X =
[[127 127 121 121 127 127 114 127 126]
 [135 113 141 126 147 109 125 127 111]
 [132 132 127 130 129 126 129 150 130]
 [125 130 133 127 129 130 127 131 128]]
Indices start at 1.
(1, 1): 127
(1, 6): 127
(4, 5): 129
(2, 5): 147
(3, 4): 130
(3, 7): 129
(2, 4): 126
(3, 6): 126
(3, 1): 132
(3, 5): 129

arr =
[[134 134 133 130 131 127 126 117 129 127 121 130 119 137]
 [119 118 122 117 119 112 121 115 122 106 134 115 107 118]
 [117 124 122 127 124 129 125 132 126 127 138 127 132 116]
 [128 123 127 123 135 121 138 133 127 125 134 128 129 127]]
Rows and columns are counted from 1.
(1, 1) => 134
(3, 10) => 127
(3, 5) => 124
(2, 6) => 112
(2, 5) => 119
(4, 8) => 133
(4, 1) => 128
(3, 1) => 117
(1, 14) => 137
(3, 9) => 126
(1, 8) => 117
(4, 10) => 125
(2, 3) => 122
(2, 9) => 122
(4, 7) => 138
(1, 13) => 119
(2, 10) => 106
(3, 13) => 132
(3, 11) => 138

a =
[[102  99 128 110]
 [119 101 129 109]
 [107  98 122 115]
 [112 102 134 120]
 [113 100 116 104]]
Indices start at 1.
(1, 1) => 102
(4, 1) => 112
(5, 3) => 116
(4, 3) => 134
(5, 4) => 104
(3, 4) => 115
(2, 3) => 129
(2, 1) => 119

grid =
[[136 115 132 144 139 127 126 144 137 139 144]
 [134 124 130 142 131 130 127 149 133 137 143]
 [127 115 130 112 128 116 124 121 147 135 137]
 [135 105 134 142 123 115 132 135 119 130 139]
 [131 114 126 142 125 124 126 143 134 137 151]]
Indices start at 1.
(1, 1) -> 136
(4, 5) -> 123
(5, 10) -> 137
(5, 5) -> 125
(1, 8) -> 144
(2, 2) -> 124
(4, 11) -> 139
(4, 3) -> 134
(5, 1) -> 131
(1, 6) -> 127
(2, 8) -> 149
(4, 9) -> 119
(1, 7) -> 126
(3, 3) -> 130
(3, 8) -> 121
(4, 8) -> 135

x =
[[134 138 110 105 155 146 115 137 106 125 145 153 123]
 [131 137 141 139 134 121 149 121 138 126 128 115 126]
 [117 137 137 127 154 139 134 120 134 145 116 129 113]
 [117 103 113 111 112 130 117 118 105 149 128 135 101]
 [140 141 116 117 144 129 115 148 123 140 123 127 149]
 [112 130 136 145 131 133 136 118 140 128 105 136 124]
 [152 117 127 104 128 144 120 137 112 134 114 106 137]
 [107 145 100 114 115 142 108 116 108 131 122 126 114]
 [113 125 122 110 127 151 124 118 128 134 147 122 130]
 [137 116 140 128 114 135 143 142 146 128 125 131 132]]
Rows and columns are counted from 1.
(1, 1) => 134
(9, 13) => 130
(4, 8) => 118
(3, 1) => 117
(1, 8) => 137
(6, 3) => 136
(4, 13) => 101
(3, 7) => 134
(1, 2) => 138
(6, 9) => 140
(2, 7) => 149
(1, 4) => 105
(10, 9) => 146
(5, 5) => 144
(7, 11) => 114
(5, 6) => 129
(3, 13) => 113
(4, 2) => 103
(2, 4) => 139
(4, 10) => 149
(9, 2) => 125
(7, 13) => 137
(7, 3) => 127
(4, 9) => 105
(5, 3) => 116
(4, 12) => 135
(10, 1) => 137
(7, 6) => 144
(1, 12) => 153
(2, 12) => 115
(4, 7) => 117
(9, 4) => 110
(6, 13) => 124

m =
array([[130, 130, 109, 132, 132, 107, 110, 107, 109, 115, 119, 132, 112,
        115, 131, 130],
       [115, 138, 110, 147, 146, 117, 113, 112, 110, 125, 123, 151, 113,
        112, 137, 130],
       [127, 133, 136, 134, 132, 139, 136, 137, 135, 135, 134, 137, 132,
        132, 132, 129],
       [125, 122, 123, 124, 128, 124, 124, 123, 122, 124, 123, 117, 126,
        124, 125, 125]])
Indices start at 1.
(1, 1) -> 130
(2, 9) -> 110
(1, 7) -> 110
(3, 8) -> 137
(3, 6) -> 139
(4, 1) -> 125
(4, 6) -> 124
(3, 10) -> 135
(1, 12) -> 132
(2, 13) -> 113
(4, 2) -> 122
(3, 13) -> 132
(2, 4) -> 147
(4, 5) -> 128
(4, 10) -> 124
(1, 3) -> 109
(1, 16) -> 130
(2, 15) -> 137
(3, 4) -> 134
(1, 11) -> 119
(3, 15) -> 132
(2, 3) -> 110
(1, 13) -> 112
(2, 10) -> 125
(3, 2) -> 133
